(in the rows, 128 means zero)
Each path below is one point turned by a fixed rotation once a step. After each direction that follows a path, write how fast that rotation turns it, in degrees per step (0 if it stays still).
Each turn is a multiple of 5 degrees from 10 to 175, or 0.
Each row of a path follows its step; steps can be skipped.
Path 1:
step 0: [127 141 139 123 129 131 125 134 117 131 121 132 124 130 125 124 121 126
 132 126 125 125 126 132 129 124 130 129 124 129 135 122 127 126 130 125
 137 132]
step 1: [129 136 135 126 132 136 130 133 133 133 134 129 128 125 119 127 126 128
 139 124 132 128 126 129 129 126 125 134 124 121 118 131 125 125 135 130
 136 123]
step 4: [126 140 134 130 133 128 127 126 125 133 130 128 136 134 131 131 124 118
 132 123 126 120 117 130 135 129 120 127 129 128 129 123 129 135 126 125
 132 128]
step 6: [122 133 125 134 131 129 121 129 130 125 134 127 135 131 125 128 131 125
 130 119 137 125 133 126 126 124 129 117 133 127 125 130 120 121 128 132
 138 121]
step 8: [130 136 138 127 131 122 119 129 120 133 133 127 121 127 126 123 133 119
 130 124 124 120 129 133 128 128 118 128 124 127 121 127 124 132 134 131
 131 127]
step 10: [127 137 132 131 133 132 123 136 131 121 128 131 122 122 122 130 129 136
 132 128 131 123 125 136 132 125 133 129 135 125 126 131 122 121 128 131
 139 124]
step 11: [127 145 134 134 128 127 129 133 129 130 132 124 125 127 127 131 128 120
 141 135 129 127 125 125 130 127 129 122 130 135 129 122 124 119 130 131
 128 130]
step 12: [127 137 133 119 130 128 128 128 117 136 131 124 131 125 121 126 130 119
 132 128 121 134 121 134 130 123 129 134 125 128 130 126 129 124 129 133
 137 129]
step 14: [124 126 136 136 133 130 134 131 126 127 130 128 132 126 131 133 124 125
 134 121 131 129 120 133 129 125 127 128 139 129 123 127 122 121 119 131
 133 118]
step 15: [126 138 133 133 128 131 117 127 123 125 129 125 132 130 130 136 136 123
 127 128 125 125 123 133 125 131 122 117 128 129 130 123 122 118 125 131
 131 120]
Speeds:
[128 127 129 129 125 129 128 129 129 130 129 129 129 127 126 130 127 127
 129 124 130 127 129 129 125 126 129 132 126 124 128 127 131 132 129 127
 129 129] -> 90
[127 124 128 129 128 128 130 129 127 129 127 132 127 126 127 127 129 127
 128 130 127 130 126 130 128 125 125 128 129 126 127 130 130 126 128 131
 130 130] -> 160
Path 2:
step 0: [124 126 129 131 128 122 129 133 130 130 131 129 140 129 127 126 125 121
 139 134 120 126 124 131 119 134 132 129 134 132 126 127 136 129 122 117
 124 125]
step 2: [129 135 125 126 127 137 130 131 125 125 133 131 128 134 130 121 133 117
 121 131 129 124 136 129 123 124 127 133 140 123 121 130 119 127 122 128
 132 128]
step 4: [126 121 129 129 133 127 137 135 121 129 130 121 126 138 132 127 132 125
 130 125 136 129 123 129 132 124 120 124 132 127 120 122 136 127 137 129
 122 126]
step 5: [122 127 130 129 128 119 129 130 135 128 132 127 129 128 135 126 123 124
 127 131 125 138 120 126 118 130 134 134 125 124 128 122 140 120 121 129
 126 132]
step 8: [132 131 136 128 120 135 127 129 128 122 139 134 129 124 131 123 130 135
 128 121 128 132 121 130 129 126 120 130 124 128 133 133 128 137 132 129
 122 118]
step 11: [133 125 123 129 126 129 133 128 126 137 123 124 129 127 128 121 120 122
 132 127 133 131 137 132 127 131 138 128 126 130 144 127 126 130 136 131
 129 132]
step 12: [125 128 120 132 114 127 133 131 124 129 120 136 131 129 125 127 126 127
 127 127 126 127 130 120 133 124 129 129 129 138 127 141 130 125 120 134
 127 124]
step 13: [131 130 138 128 131 129 132 118 132 122 125 132 129 137 134 124 130 137
 125 122 125 129 130 129 130 126 129 126 128 123 136 141 131 137 128 130
 131 126]
step 14: [133 137 125 122 133 118 127 136 130 135 122 124 130 124 130 132 132 133
 132 129 122 126 128 132 133 128 124 132 136 122 118 133 129 133 132 134
 130 123]
step 15: [125 123 141 131 123 124 126 127 128 128 127 126 132 127 120 134 123 131
 134 136 130 124 131 130 114 133 129 122 123 122 123 130 129 127 134 132
 135 126]
Speeds:
[129 130 128 129 129 128 127 127 125 129 126 130 131 127 129 130 125 129
 127 125 125 128 129 130 129 126 128 128 128 126 131 123 128 129 130 126
 126 127] -> 140
[129 129 129 130 128 128 128 128 127 124 127 127 128 123 128 128 129 128
 128 128 131 130 129 128 125 126 127 127 129 126 124 127 126 129 132 129
 127 129] -> 60
[128 132 128 128 126 132 129 126 129 126 129 126 128 129 128 131 129 129
 124 128 128 127 130 128 130 126 126 130 130 129 130 132 129 127 129 127
 125 127] -> 70
[128 128 129 130 129 126 127 128 131 128 127 128 131 128 128 127 128 133
 128 124 130 128 129 129 127 131 127 130 128 128 126 129 129 123 128 127
 129 125] -> 45
Path 3:
step 0: [125 130 122 128 132 119 125 138 124 135 121 126 126 135 132 123 126 125
 123 132 123 118 119 132 134 130 125 125 130 130 128 121 123 127 134 131
 116 140]
step 1: [131 121 130 121 131 120 110 126 112 130 128 129 124 133 134 136 123 128
 126 124 128 128 127 134 128 127 128 132 128 133 129 135 132 132 134 122
 121 126]
step 3: [126 133 129 123 127 118 119 125 126 140 131 131 122 130 126 123 124 129
 119 128 126 120 120 146 131 132 122 129 126 124 129 134 135 130 127 126
 128 126]
step 4: [120 130 118 129 126 122 121 128 117 126 134 128 119 132 139 125 131 122
 131 128 125 132 129 129 130 118 118 118 130 123 130 135 125 127 128 127
 119 129]
step 5: [126 126 134 127 123 122 127 126 123 128 123 136 125 136 131 121 114 122
 122 121 122 125 117 130 130 129 127 117 118 133 126 128 133 121 129 124
 125 123]
step 6: [125 129 125 122 119 125 124 114 128 125 128 119 121 136 132 131 128 125
 131 130 127 119 122 131 134 128 114 126 133 132 133 138 128 130 136 129
 129 131]
step 8: [115 121 130 127 120 120 126 120 120 126 130 132 134 131 126 118 127 129
 127 122 125 115 129 127 127 122 119 128 134 126 122 135 131 127 135 125
 127 121]
step 9: [129 139 129 133 120 123 126 125 123 129 133 129 129 134 137 129 128 125
 122 128 137 118 131 131 140 127 130 109 126 131 123 131 125 129 133 133
 130 129]
step 13: [125 132 134 131 131 122 131 132 126 131 126 119 127 123 135 131 126 124
 133 115 132 112 130 122 135 122 123 124 126 121 133 133 122 133 132 121
 122 125]
step 15: [132 128 136 123 131 126 120 135 121 125 134 133 125 136 131 122 132 127
 137 124 125 121 136 126 136 130 122 124 127 117 137 133 129 132 139 133
 125 131]
Speeds:
[129 127 129 126 129 126 129 125 129 127 129 127 128 127 129 127 126 129
 131 128 127 130 132 128 128 125 124 129 131 126 129 128 126 131 131 127
 128 128] -> 160
[127 126 129 127 130 128 127 130 128 129 129 128 125 130 128 130 127 126
 128 131 126 131 125 128 129 129 125 126 128 125 128 129 130 129 125 128
 129 126] -> 25
[124 127 125 132 127 129 128 127 126 126 127 128 128 129 126 129 131 126
 129 128 124 127 128 127 127 130 125 129 131 128 130 128 126 128 128 130
 128 130] -> 170
[129 128 128 126 130 127 129 126 130 127 127 127 127 127 125 126 130 129
 124 129 126 125 126 130 131 127 126 128 130 131 125 126 130 129 129 130
 128 128] -> 130
